+3.48,-6.10,+6.22,-2.21
+1.49,-4.61,+2.66,-0.56
+2.23,-6.08,+6.00,-2.01
:
-4.61,+2.66
-6.08,+6.00

+4.27,-4.94,+2.91,-2.66
+3.01,-3.75,-5.28,+6.11
+4.18,-5.01,-5.44,+5.26
:
-3.75,-5.28
-5.01,-5.44

-5.73,+6.99,-5.93,-0.01,-7.02
-6.48,-5.78,+4.74,+2.00,+0.20
+3.61,-2.94,-5.83,-4.55,-0.01
+3.57,-6.22,+3.75,+3.28,+4.63
:
-5.78,+4.74
-2.94,-5.83

+1.88,+2.65,-6.85
+1.98,-3.75,+4.13
-0.21,+6.49,-3.32
-0.36,-0.68,+5.54
:
-3.75,+4.13
+6.49,-3.32

-0.87,-1.71,-3.74
+0.92,+1.83,-1.06
+1.63,-1.87,-3.22
+1.65,+5.15,+1.30
+1.87,+1.78,+0.05
:
+1.83,-1.06
-1.87,-3.22

+5.16,-5.63,+6.21,+6.21
-0.60,+4.18,+6.32,-2.28
-4.52,+2.54,-6.03,-0.79
+5.98,-6.80,+5.43,+5.29
+6.16,-6.53,+6.41,+6.36
:
+4.18,+6.32
+2.54,-6.03

-0.16,+3.84,-1.22
+0.10,+2.87,-2.32
+0.07,-2.61,+4.83
-0.57,-5.32,-3.59
:
+2.87,-2.32
-2.61,+4.83
---
-2.97,+1.98,-0.76,+0.64,+2.28,+5.62,-3.93,+1.21,+0.08,-1.63,+0.17,-1.10,+3.37,-0.37,+0.30
+0.33,+0.85,-1.07,-1.86,-2.67,+1.47,+0.82,-0.45,+0.50,+2.35,+1.48,-0.25,+1.87,+4.31,+0.79
-0.99,+1.69,+1.29,-0.88,+0.08,+3.20,-1.63,-1.32,+0.57,-1.98,+1.89,-0.99,+4.50,+1.81,-3.94
+1.44,-0.91,+2.16,+0.38,+0.65,-3.06,+1.43,-1.32,+0.16,-1.79,-0.20,+0.48,-1.02,-1.66,-2.98
:
+0.30,-2.97,+1.98,-0.76,+0.64,+2.28,+5.62,-3.93,+1.21,+0.08,-1.63,+0.17,-1.10,+3.37,-0.37
+0.79,+0.33,+0.85,-1.07,-1.86,-2.67,+1.47,+0.82,-0.45,+0.50,+2.35,+1.48,-0.25,+1.87,+4.31
-3.94,-0.99,+1.69,+1.29,-0.88,+0.08,+3.20,-1.63,-1.32,+0.57,-1.98,+1.89,-0.99,+4.50,+1.81
-2.98,+1.44,-0.91,+2.16,+0.38,+0.65,-3.06,+1.43,-1.32,+0.16,-1.79,-0.20,+0.48,-1.02,-1.66

+5.64,-4.35,+5.96,+3.84,+4.67,+6.25,-5.26
-6.15,-2.01,+5.77,+5.07,+4.44,-5.06,-4.96
-3.74,+5.32,-5.18,-4.78,-4.16,-4.79,+4.59
-5.52,+5.12,-4.39,-2.05,-3.12,-5.81,+5.07
+4.79,+2.77,-4.28,-5.68,-4.44,+4.39,+3.91
+4.39,-5.50,+6.22,+3.89,+3.49,+5.07,-4.67
:
-5.26,+5.64,-4.35,+5.96,+3.84,+4.67,+6.25
-4.96,-6.15,-2.01,+5.77,+5.07,+4.44,-5.06
+4.59,-3.74,+5.32,-5.18,-4.78,-4.16,-4.79
+5.07,-5.52,+5.12,-4.39,-2.05,-3.12,-5.81
+3.91,+4.79,+2.77,-4.28,-5.68,-4.44,+4.39
-4.67,+4.39,-5.50,+6.22,+3.89,+3.49,+5.07

-4.30,+4.59,+0.02,+4.44,+5.25,+4.51,-2.55,-3.84,-5.35
+4.42,-4.50,-1.62,-2.97,-5.02,-3.49,-0.07,+4.25,+4.92
-2.85,+2.02,-4.29,-4.67,-5.24,-1.11,+4.23,-3.79,-3.56
+3.20,-3.31,+4.62,+4.87,+3.85,+4.51,-4.93,+3.90,+4.08
-3.07,+3.01,-2.54,-4.69,-2.92,-6.06,+4.41,-5.03,-2.93
-4.13,+4.38,+3.97,+4.95,+5.04,+3.51,-6.18,+0.37,-4.76
-4.95,+4.82,+0.43,+1.00,+4.80,+3.70,+3.12,-3.04,-3.87
+3.70,-4.65,+0.78,+1.56,-2.00,-2.50,-2.91,+3.74,+4.94
+5.17,-3.41,+3.39,+2.72,+2.77,-3.00,-3.94,+4.60,+4.10
:
-5.35,-4.30,+4.59,+0.02,+4.44,+5.25,+4.51,-2.55,-3.84
+4.92,+4.42,-4.50,-1.62,-2.97,-5.02,-3.49,-0.07,+4.25
-3.56,-2.85,+2.02,-4.29,-4.67,-5.24,-1.11,+4.23,-3.79
+4.08,+3.20,-3.31,+4.62,+4.87,+3.85,+4.51,-4.93,+3.90
-2.93,-3.07,+3.01,-2.54,-4.69,-2.92,-6.06,+4.41,-5.03
-4.76,-4.13,+4.38,+3.97,+4.95,+5.04,+3.51,-6.18,+0.37
-3.87,-4.95,+4.82,+0.43,+1.00,+4.80,+3.70,+3.12,-3.04
+4.94,+3.70,-4.65,+0.78,+1.56,-2.00,-2.50,-2.91,+3.74
+4.10,+5.17,-3.41,+3.39,+2.72,+2.77,-3.00,-3.94,+4.60

-0.78,-0.64,+0.24,-0.14,+0.04,+0.34,-0.10,-0.39,-0.88
+0.21,-0.31,-0.23,+0.01,+0.09,-0.07,+0.24,-0.15,-0.32
+4.46,+5.48,-0.30,+4.61,+0.84,-2.24,-1.14,-0.17,+1.41
+1.04,+1.22,-0.08,+0.95,-0.07,-0.46,-0.06,+0.10,+0.18
+0.19,+0.20,+0.10,+0.12,-0.05,-0.13,-0.08,-0.03,+0.14
+0.85,+1.16,+0.13,+0.91,-0.03,-0.53,-0.19,-0.02,+0.33
:
-0.88,-0.78,-0.64,+0.24,-0.14,+0.04,+0.34,-0.10,-0.39
-0.32,+0.21,-0.31,-0.23,+0.01,+0.09,-0.07,+0.24,-0.15
+1.41,+4.46,+5.48,-0.30,+4.61,+0.84,-2.24,-1.14,-0.17
+0.18,+1.04,+1.22,-0.08,+0.95,-0.07,-0.46,-0.06,+0.10
+0.14,+0.19,+0.20,+0.10,+0.12,-0.05,-0.13,-0.08,-0.03
+0.33,+0.85,+1.16,+0.13,+0.91,-0.03,-0.53,-0.19,-0.02

-4.87,+0.83,+6.12,+6.44
+2.94,-3.38,+0.98,-1.43
:
+6.44,-4.87,+0.83,+6.12
-1.43,+2.94,-3.38,+0.98

+3.36,+2.24,-0.13,-3.92,+1.00,-1.67
+0.55,+1.39,-0.24,+0.74,+3.47,+0.72
-0.27,+1.01,-0.54,-0.74,+0.72,+1.74
-1.39,+0.94,-4.54,+1.21,-1.13,+3.60
-0.37,+1.48,-5.28,-0.76,+0.24,+4.06
-1.78,-1.75,-0.09,+1.18,-1.60,+1.76
+1.46,+1.69,-3.61,-0.54,-1.05,+0.51
-0.98,-0.94,-1.73,+1.57,-2.73,+0.99
:
-1.67,+3.36,+2.24,-0.13,-3.92,+1.00
+0.72,+0.55,+1.39,-0.24,+0.74,+3.47
+1.74,-0.27,+1.01,-0.54,-0.74,+0.72
+3.60,-1.39,+0.94,-4.54,+1.21,-1.13
+4.06,-0.37,+1.48,-5.28,-0.76,+0.24
+1.76,-1.78,-1.75,-0.09,+1.18,-1.60
+0.51,+1.46,+1.69,-3.61,-0.54,-1.05
+0.99,-0.98,-0.94,-1.73,+1.57,-2.73
---
+4.51,-3.94,-3.87,+1.51
+1.45,-0.78,-0.82,+2.91
-3.93,+7.27,+7.03,+2.41
+6.97,-4.67,-4.48,-1.82
:
+4.51,-3.94
+1.45,-0.78
-3.93,+7.27

-1.25,-3.71,-4.93
+3.63,+3.81,+4.74
-2.48,+1.07,+0.81
-7.01,+6.73,+4.66
:
-1.25,-3.71
+3.63,+3.81
-2.48,+1.07

-5.96,-2.01,+1.36,-0.06
-1.26,+3.65,-4.53,-2.45
-3.95,+2.58,-4.82,-2.99
-6.32,-1.12,-0.64,-2.32
:
-5.96,-2.01
-1.26,+3.65
-3.95,+2.58

+0.17,+1.73,+2.53,+1.94
+5.18,-1.59,+3.79,+1.09
-0.43,+2.25,+2.61,+0.92
-1.25,-1.07,-1.74,-1.13
-5.74,+1.12,-3.56,-0.73
:
+0.17,+1.73
+5.18,-1.59
-0.43,+2.25

-5.76,+3.45
-0.90,-0.87
-2.94,+0.79
+5.82,-4.70
:
-5.76,+3.45
-0.90,-0.87
-2.94,+0.79

+4.35,+2.87,+2.66
+3.19,-0.61,+1.78
+3.33,+3.62,+4.20
-0.43,+6.36,-1.46
:
+4.35,+2.87
+3.19,-0.61
+3.33,+3.62

+0.29,+0.52
-1.38,+1.14
-5.63,+0.59
-0.87,+0.38
-0.81,+0.31
:
+0.29,+0.52
-1.38,+1.14
-5.63,+0.59
